One vector is turned by the same rotation once a step. Each row is the vector after some number of steps, and that number follows the row.
The counts run from 0 to 1086.
[ -6 -12  -1  -5  21 -11  25  -7   5 -10  -8   8  11  -7  10  -2   2  39
  12  15  -6  23   5  19  -9  13  18   6  12  -2  -6 -13 -14   8 -12  -2
  -1 -11  -6  -3  -3   3 -17  -1  -5 -38  -1   3  -8  -6  15   6  26  -4
   1 -16  21 -25   1   5 -11 -20]  285
[-15  -4   8 -23   8  -3   2 -16   5 -10  -7  -4   5 -12   2  -5  14  26
  -1   8  -6  22  11   3  -7 -17   2  14  13   2  16   5  -8   8 -20   8
  -8  -3   0  -7  -4  16 -24  14 -11 -34 -10   8 -11 -13  11 -24  14  -3
   9 -12  32 -14  13   3  -6 -14]  348
[ -4  -4  -4   0  22  -8  20 -12   2  -9   2  -2   9   3  13  -6   9  40
   6  18  -7  30  16   9  -9  16  15  13  11   4  -6 -11 -24   8  -6   3
   0  -7   5  22  -7  -2 -15   1  -1 -35   2   1  -5  -5  23 -10  20  -1
  -6  -7  23  -6   3  11  -9  -6]  512
[ -1   3  -8  13 -20   1 -11  16  -4 -12 -13  -8  15  -1   1 -12   0   6
 -11  -5 -14  16   0   3  -3 -12  -2 -15   3  23  36   3  -9   3   2   4
  -5  19  15   6 -23  -1 -11   6  12  28  16 -13   3 -33   6 -27  -3  19
  -9   5  -2  -7  25 -11  -7 -12]  716
[  4   7  -3  13  -4 -11   3  18  15 -12 -15   6   9   2   5 -12 -10  -5
   0  21  -9  25  -1   0  -8   0  11 -24   3  13  21 -12  -7  12   2  -7
   0  13   1  -4 -22   5   0 -10  21 -17  -3  -6  12 -43   8  -3   6  10
  -6   4   6 -30  18   6 -13 -13]  428
[-28   5  -2  13  -5  13 -31  13  -9  -2 -18  -6   8   0 -14 -20  17   5
  19 -13  -5  15  -1  14   2  -7  -1 -10   5   9  23  -7  11  23   7 -12
  -3   7  -4  -5   0  -3   0  -4   9   8  16 -15  -5 -26 -12 -16  10  -2
  16 -39 -10 -11  -8 -11 -19  -4]  541
[-37 -10  -5   8  12   5  -8 -14 -17   0   1 -21   7  -2  -7 -11  15  38
  10 -21  -5  12   2   7 -12   3   5  15   9   8  10  -5 -12   1  -5  -1
   3  -1  17  12   0  -1 -29  10  -9  -6   4  -3 -17  -2  -5 -34  19  -4
  14 -30   4   6   3  -1  -5  -5]  801
[-35  -2   2  -5  -5   4 -10  -4 -19  -5  -4 -17  13 -10  -1  -8   8  30
  23 -10  -7  11  -6  20 -17  -7   3   5  24   3  23 -15  -2  -9  10  -1
   5  14  17  -4  -4  -5 -25  -3  -5   1  -4  -6 -10   8  -2 -22  20   9
  11 -29  -4   2  -9   2   8   1]  580
[  3   0 -19  23   2  -8   7  15   0 -14 -20   2  23   2   1  -1   5  20
  -6  -3 -12   6   4  11   2   4  -2 -13  -2  25  17  -5 -16   3  -9  -4
   2  17   7  18 -20  -1  -9   7   9  23  24 -17   9 -18  11 -13 -11  21
 -16   5  -7 -11  17 -13 -25 -18]  209
[-17  -2 -10  13  10  -9  15  -2 -13   2  -5 -18  13  -6  12   8 -12  37
  -2  -5 -25  12   1  10 -21   1  12   1  -3  15   4 -19 -21 -22  -2   3
  12  13  22   6 -16  -6 -30  10  -2  -5   0  -7  -2  -5   6 -28  11  10
  -2 -15  10  -2  18   0   2 -13]  170
[ -6 -11 -16  13  15 -10  12  17  15   9  -9  -4  19  13  14   4   1  26
 -13  14 -19  14   3  16  -2   6  22   1 -20   8 -18  -2 -18   5 -11 -12
 -15  -1  -1  -6  -1   0 -16   1  -6  -2   1   4   5  -5  -7   6  20  12
   6 -12  19 -29   6 -13 -12 -35]  851
[-10 -13 -19  21  13 -13  23  19   6   9   3  -3  25  -2   3   0 -12  32
  11   9 -15   1 -20  23 -11  13  16 -13   4  -6   1 -16 -12  -3  -2   1
   0   2  12  -1  -7   4 -26  -9  -3   1   8   0   3  -3 -11  21  19  10
  -4  -5  -1 -25   2   3  -7 -29]  909
[-14  14 -10  20  10  -3  -7  16   1  18   0   1   6  -1 -15  -3  11  16
  24  13 -21   8 -16   3   4  -9 -13  11   4 -13  12  -9 -25  13 -14  11
  -5  14   6  16 -11  11 -24   0  -2  -3  22  -9  17 -15   5   5 -17  14
   0   4   2   1  11   6 -37 -20]  498
[ -9   5  -1  16  -2  -3 -23  12  13  -7 -10 -17  11   6 -12 -19  22  -5
  12  13  -7  12  14 -11   3   3 -10   8  21   8  25  -1 -14  21   7  -8
   0  22   8  21 -17  18 -15 -12  19  -7 -19  -3  16 -19  -4 -12  -9  21
   7   2   1  -6   4   9  -7  -1]  881
[-20  -8 -16  30  19  -7   1  14   9  21  13 -17  15  15  -5  -5   4  22
  15  16 -14   2 -10   2  -9  12  10  12  -1 -19  -9 -15 -26   9  -3  -3
  -4   3  15  18  -9  11 -30 -12   1 -12  -2   1  10  -7 -17   6   7   7
   7  -6   4 -10   3  10 -10 -22]  622
[ -8  16   3  -5  -8   0 -19   9  14 -12 -18  -2   4   1   1  -9  25  -5
  10  21 -10  20  19  -6   8 -14 -11  12  20   7  27   4 -12  14   1   2
 -13  31   3  10 -17  11 -11  -5   7  -6 -11  -6  17 -12  16 -16 -16  26
   1   4  13  -8  12   5 -13  -1]  595
[ -3   9  -3  19  -8   3  -6  28   7   5  -2   4   1   1   4 -12 -12  -9
   7  26 -15  26 -16  12  -7   0  16 -23  -1  -3  15 -15  -5  12   7   2
  -8  11   1 -15 -13  -3   1 -17  17  -9  11  -4  11 -41  -1  10  13   4
   1  -7   7 -26   7   4 -12 -14]  201
[-14   2 -16  27  -8   6 -21  24   0  12   2 -14  10  11   0 -10   8  11
  -6  -7 -20  11  -6   9   3  -5   0  -1  -4   5  16  -2 -14   7   3   7
 -13  18  18  15 -11  -5 -20   1   2  39  27  -9  11 -12  -5 -18  -5  19
   0   0  -5   1  14 -10 -13 -15]  781
[-19   7   3   7 -17  12 -27  21   5  11   3   0   1   4  -6 -20  -4 -11
   7  19  -6  24 -17  -2  -7 -15   6  -7  12 -16  28  -7   1  21   7   3
 -18   9  10 -13 -11  13  -9 -13   8  -7   7  -4  10 -36 -15  -4  14  -8
   7  -7   5 -16   9   8  -9 -11]  199
[-25  14   7 -10  -1   6 -25   8   4   1 -18  -3   1 -12 -16 -13  19  -2
  28   7  -7  11  -4  10   4 -20 -14   6  21  -9  25  -3  11  21  -6   0
  -8  15 -12 -18  -2  16 -12  -5   0 -15 -11  -4   0 -21 -10   0   1   6
  18 -30   7 -19  -5   5 -19 -10]  1049
[-11   0   6 -19 -14   7 -16   2   3 -21 -22  18  17  -9  -6 -19  12   9
   7  11  14  26  -5  10   2 -15   1 -12  24   6  39   4  11  26  -5  -2
  -8  -5  -2  -5  -9   6   0   1   2  -3  16  -9  -8 -24   9 -11  14   1
  -8  -2   0 -24  -5  -2 -18  -8]  1055
[-21  13   0   3   0   9 -35  20  10  10 -14   5   7   7  -8 -13  24  -5
  23  21  -5  20  -2   7  10 -16  -3   9  13 -11  12  -1  -3  29  -2  -4
 -25  18  -9  -2  -2   7  -4 -11   1  -4   8  -8  17  -9  -5   7  -6  13
  14 -13   3 -12  -7  -2 -30 -10]  887
[ -9   6  10 -20 -21   8 -19   8   5 -13 -11   8  12  -3   7 -14  -4   0
  -6  23   2  30  -7   5  -4 -27   8 -10  19  -4  40   5   1  10   2   8
 -20  11  11 -12 -15   4  -9  -1  -3   1   9  -3   3 -23   8 -18  13   7
  -7   7   8 -21   7   1  -3  -5]  711
[-15   2 -13   8  15  -3  -3  13  13  24   4   0   6   1  -3   5   8  20
  19  21 -20   4 -13  13   2  -8  -2  18   1 -29  -3  -4 -17  13 -13  12
 -18   6   3  -1  -8  12 -28  -2 -16  -8  12   2  13   1  -5  15  -3  12
  10  -2  16 -15   4   3 -27 -31]  563
[  8   3  -6  17   8  -1  15   1  -7   3   9  -5  -9   9  15  -9   0  33
  -3  10 -25  33   2   9  -9  10  11   1  -7   8  -4 -13 -24  -2  -3  23
  -5  -4   7  12 -10 -13  -8   2  -1 -10  26  -2   1 -21  29 -14  10   3
  -9  -4  23  -3  22  -1 -16 -12]  675
[-29   4   8 -14 -15   6 -14   8 -11  -6  -8  -2  11 -14  -2  -9  -5  10
  17   1  -8  17 -16  27 -14 -20   9 -14  21  -3  32 -12  13  -6  10   1
  -8  13  11 -29  -4  -4 -14  -8   1   4   0  -4 -11  -9  -2 -13  21   5
  12 -26   3 -18  -6  -2   6  -8]  645
[-10 -13 -11  22  16  -6  11  -1   2   7  18 -17   7   6  -2 -18  14  43
  22  -4 -13   9  -6  15  -8  26   5   9  18  -3   1 -13 -20  11   1  14
   0  -7   7  29  -1   2 -23 -12  -3 -11  11   2  -4   0   4   2  23   2
   3 -15   7   8  -1   4  -9  -5]  1025
[-22   6 -15  28  -1  10 -19  21  -9   9  -3  -7  12  17   5  -8   3  12
   5   1 -15  24  -7  16  -2   1  15  -4  -5   3  10 -23 -18  -4  14  -3
  -6  19  22  13 -12 -20  -6  -8  11  22  25 -18  15  -8  -4 -14   3  15
  -3 -18  -8  -3   2  -9 -16  -8]  1066
[-14   4  -1  11 -11   8 -24  20   9  -2   5   1   9  10  -8 -32  15   2
  25  16   0  23 -12  12   4   6   6   1  27 -17  24  -9  -2  28  19   9
 -18   2   4  12  -2   3  -7 -20   8   0  22  -3   3 -17   1   9  14   3
   0  -1  -3  -5 -12   9 -13   5]  258
[-14   7   8 -13 -16  10 -27  -1  -6 -20 -11 -10   2  -3   4 -19  24  11
  11  -4  -3  25  11  11   5 -13  -7   3  30  18  33   4   2  12   9  11
 -13  16   5   4  -7  -5  -9  -1  -1  14   4  -5  -7  -1  13 -32   8  18
   7 -19   6   6   2  -5   1   5]  191
[-23 -14  -7  15  13   2   2 -12 -18  -6  -3 -21   9  -2  -2 -11  13  45
   5 -23 -15  12   7  15 -14  14   9   4   6  20   5  -7 -13  -2  -3  -2
  11  -4  11  14   0  -4 -23   6  -3   2   6  -3 -17  -5   1 -26  21   1
   9 -31   4   4   7  -8  -3  -8]  800
[ -9  -6 -20  28  12   4  -8  20  10   6  -4  -7  11  15  -1 -15  17  24
   9   3 -10  16  -1  22   4  15  17  -1 -10   5 -12  -4 -10  21  -2  -9
 -18 -10  -8   6   4  -6   0  -7   2   6  25  -2   3  -9 -11  13  15   3
   8 -25   3 -14  -3 -15 -27 -23]  442
[-41 -13  -8  -1   8  10 -14  -3   0  11  14 -15  14   9   0 -13   7  28
   4   0   2  14  -8  11 -13  -6  17  12   7 -18   4  -4 -10  10   3  -8
 -11  -6  24   1   2   5 -30  -1 -16  -9   0   4  -9   1 -20 -16  30  -8
  10 -17   7  -9 -10   3   2 -17]  1029
